[[-66   6  -2  21  22  -7  33   3   2]
 [-46 -11  10   7  18   8  10  19  -5]
 [-13  -3   1  -2 -16   5  -4   5   3]
 [ 36   9   2   4 -22 -15   3  19  -1]
 [ 13   1  -2   6   4   6 -25  -9   1]
 [ 17 -20   2 -17  -5 -11 -11  12  -2]
 [ 45  -7 -22 -28 -28 -23 -11 -37  -1]
 [ 32  -7  18  -8   1   1 -29  25  -1]]
->
[[ 45  -7 -22 -28 -28 -23 -11 -37  -1]
 [ 36   9   2   4 -22 -15   3  19  -1]
 [ 32  -7  18  -8   1   1 -29  25  -1]
 [ 17 -20   2 -17  -5 -11 -11  12  -2]
 [ 13   1  -2   6   4   6 -25  -9   1]
 [-13  -3   1  -2 -16   5  -4   5   3]
 [-46 -11  10   7  18   8  10  19  -5]
 [-66   6  -2  21  22  -7  33   3   2]]

[[-47  47 -31  -2 -26  56   9  -2  14]
 [  3  24   5  -2 -69 -24   2   7  27]
 [  2 -13   2  -2  42  22  16   7  -6]
 [-66   4 -32   3   3  51  -4   3   6]
 [ -3  18  25  -1   3   6   1  -3   6]
 [ 63  28  37   5 -11 -75  -2   0   2]]
->
[[ 63  28  37   5 -11 -75  -2   0   2]
 [  3  24   5  -2 -69 -24   2   7  27]
 [  2 -13   2  -2  42  22  16   7  -6]
 [ -3  18  25  -1   3   6   1  -3   6]
 [-47  47 -31  -2 -26  56   9  -2  14]
 [-66   4 -32   3   3  51  -4   3   6]]

[[-87   2 -71 -65 -30 -21  46   4]
 [-37  34 -40 -13 -72 -11  70  -7]
 [ 91   8  24  68  35  40 -32  25]
 [ -4   4 -44  -5  11  15   7  26]
 [-64 -10   2 -48 -25 -36  17 -28]
 [-79  -3 -59 -61 -20 -21  34   2]
 [ 14  24  -4  20 -34   5  29  -2]
 [ 30  11 -26  23  12  26   1  28]]
->
[[ 91   8  24  68  35  40 -32  25]
 [ 30  11 -26  23  12  26   1  28]
 [ 14  24  -4  20 -34   5  29  -2]
 [ -4   4 -44  -5  11  15   7  26]
 [-37  34 -40 -13 -72 -11  70  -7]
 [-64 -10   2 -48 -25 -36  17 -28]
 [-79  -3 -59 -61 -20 -21  34   2]
 [-87   2 -71 -65 -30 -21  46   4]]

[[-33  55  26  54 -31 -21  12]
 [-44  40  37  54 -27 -15  10]
 [-61 -19  57  41  -5   7   1]
 [-54  21  46  55 -20  -7   7]
 [-62 -11  54  44  -8   3   4]
 [  8 -71  -2 -43  36  27 -14]
 [-60 -33  56  34   3  12   0]
 [-47 -60  47  12  18  24  -7]
 [ 59   5 -55 -48  11  -3  -5]
 [-57 -42  55  26   8  18  -3]]
->
[[ 59   5 -55 -48  11  -3  -5]
 [  8 -71  -2 -43  36  27 -14]
 [-33  55  26  54 -31 -21  12]
 [-44  40  37  54 -27 -15  10]
 [-47 -60  47  12  18  24  -7]
 [-54  21  46  55 -20  -7   7]
 [-57 -42  55  26   8  18  -3]
 [-60 -33  56  34   3  12   0]
 [-61 -19  57  41  -5   7   1]
 [-62 -11  54  44  -8   3   4]]

[[ 91  66  32 -45]
 [ 33  20  15 -16]
 [ -8  -7  -2   6]
 [ -6  -8   1   5]]
->
[[ 91  66  32 -45]
 [ 33  20  15 -16]
 [ -6  -8   1   5]
 [ -8  -7  -2   6]]

[[ -8  10   1 -12   4 -30  -4  -4   3   9   7  -1   0]
 [ 30  -4  11 -26   9 -49  11  -4  -3   7  22  19  -7]
 [ 23  40 -11 -27   1 -79  -3   1  18 -18  -5  11  -4]]
->
[[ 30  -4  11 -26   9 -49  11  -4  -3   7  22  19  -7]
 [ 23  40 -11 -27   1 -79  -3   1  18 -18  -5  11  -4]
 [ -8  10   1 -12   4 -30  -4  -4   3   9   7  -1   0]]

[[ -3 -47   7  68  -2  -4 -38 -47  -3  70]
 [ 50   2   2  10  47  47   7   2  48   4]
 [ -2   0 -54  -1   1  -2   2   0   0  10]]
->
[[ 50   2   2  10  47  47   7   2  48   4]
 [ -2   0 -54  -1   1  -2   2   0   0  10]
 [ -3 -47   7  68  -2  -4 -38 -47  -3  70]]

[[-67  31 -72  21  27  19  28 -39  30 -40  21 -56]
 [ 32  57  33  47  32  50  61 -30  28 -32  46  20]]
->
[[ 32  57  33  47  32  50  61 -30  28 -32  46  20]
 [-67  31 -72  21  27  19  28 -39  30 -40  21 -56]]

[[ 21  45  -5  59 -83  71]
 [ 24 -41   1  -7 -29 -82]
 [-23  -4  16  59   4  -5]]
->
[[ 24 -41   1  -7 -29 -82]
 [ 21  45  -5  59 -83  71]
 [-23  -4  16  59   4  -5]]
---
[[-37  34  59   7  10  34 -65 -29 -67  -1  34   6  28]
 [ 43  36 -61   5  -6  35 -51  42 -49  -2  38   8  28]
 [ 41 -18 -65  -6  -5 -18  51  38  43   4 -19  -5 -17]
 [ 18 -36 -31 -46  42 -37  61   7  60  44 -37 -46 -25]]
->
[[ 18 -36 -31 -46  42 -37  61   7  60  44 -37 -46 -25]
 [-37  34  59   7  10  34 -65 -29 -67  -1  34   6  28]
 [ 43  36 -61   5  -6  35 -51  42 -49  -2  38   8  28]
 [ 41 -18 -65  -6  -5 -18  51  38  43   4 -19  -5 -17]]

[[ -8  22  52  44 -41  21 -62  43]
 [ 43  39 -27   5  20 -55  -8  29]
 [ 16  -3 -34 -23  30 -22  39 -19]
 [ 45  42 -28   6  20 -59  -7  29]
 [  3 -23 -50 -43  28 -26  40 -36]
 [ 14 -27 -18 -33  46  44  -2  49]
 [  0  36  59  57 -41  17 -66  53]
 [ 40  39 -26   6  14 -59 -10  25]
 [ 41  38 -28   4  19 -56  -7  26]
 [ 14  -5 -36 -26  29 -23  37 -20]]
->
[[ 14  -5 -36 -26  29 -23  37 -20]
 [ -8  22  52  44 -41  21 -62  43]
 [ 43  39 -27   5  20 -55  -8  29]
 [ 16  -3 -34 -23  30 -22  39 -19]
 [ 45  42 -28   6  20 -59  -7  29]
 [  3 -23 -50 -43  28 -26  40 -36]
 [ 14 -27 -18 -33  46  44  -2  49]
 [  0  36  59  57 -41  17 -66  53]
 [ 40  39 -26   6  14 -59 -10  25]
 [ 41  38 -28   4  19 -56  -7  26]]

[[-36  20 -27  17 -18  31]
 [-65 -39  -2  18  43 -43]]
->
[[-65 -39  -2  18  43 -43]
 [-36  20 -27  17 -18  31]]

[[-50  -2   1  38]
 [-25  -8 -26 -14]
 [ 24  35  21  19]
 [-59  44 -58 -30]
 [-46  -8 -33 -76]
 [-47  -7  11  27]
 [-16  29 -35  -9]]
->
[[-16  29 -35  -9]
 [-50  -2   1  38]
 [-25  -8 -26 -14]
 [ 24  35  21  19]
 [-59  44 -58 -30]
 [-46  -8 -33 -76]
 [-47  -7  11  27]]

[[-33  22  42]
 [ 28 -14 -54]
 [-90  -3  -6]
 [ 63  -4 -64]]
->
[[ 63  -4 -64]
 [-33  22  42]
 [ 28 -14 -54]
 [-90  -3  -6]]

[[ 11 -39  47  60   9  19 -20  22  54  10  48  12]
 [-52  31 -32 -34 -45 -79  36 -74 -34 -50 -32 -42]
 [ 44  40 -18 -28  37  70   3  68 -23  42 -23  36]]
->
[[ 44  40 -18 -28  37  70   3  68 -23  42 -23  36]
 [ 11 -39  47  60   9  19 -20  22  54  10  48  12]
 [-52  31 -32 -34 -45 -79  36 -74 -34 -50 -32 -42]]
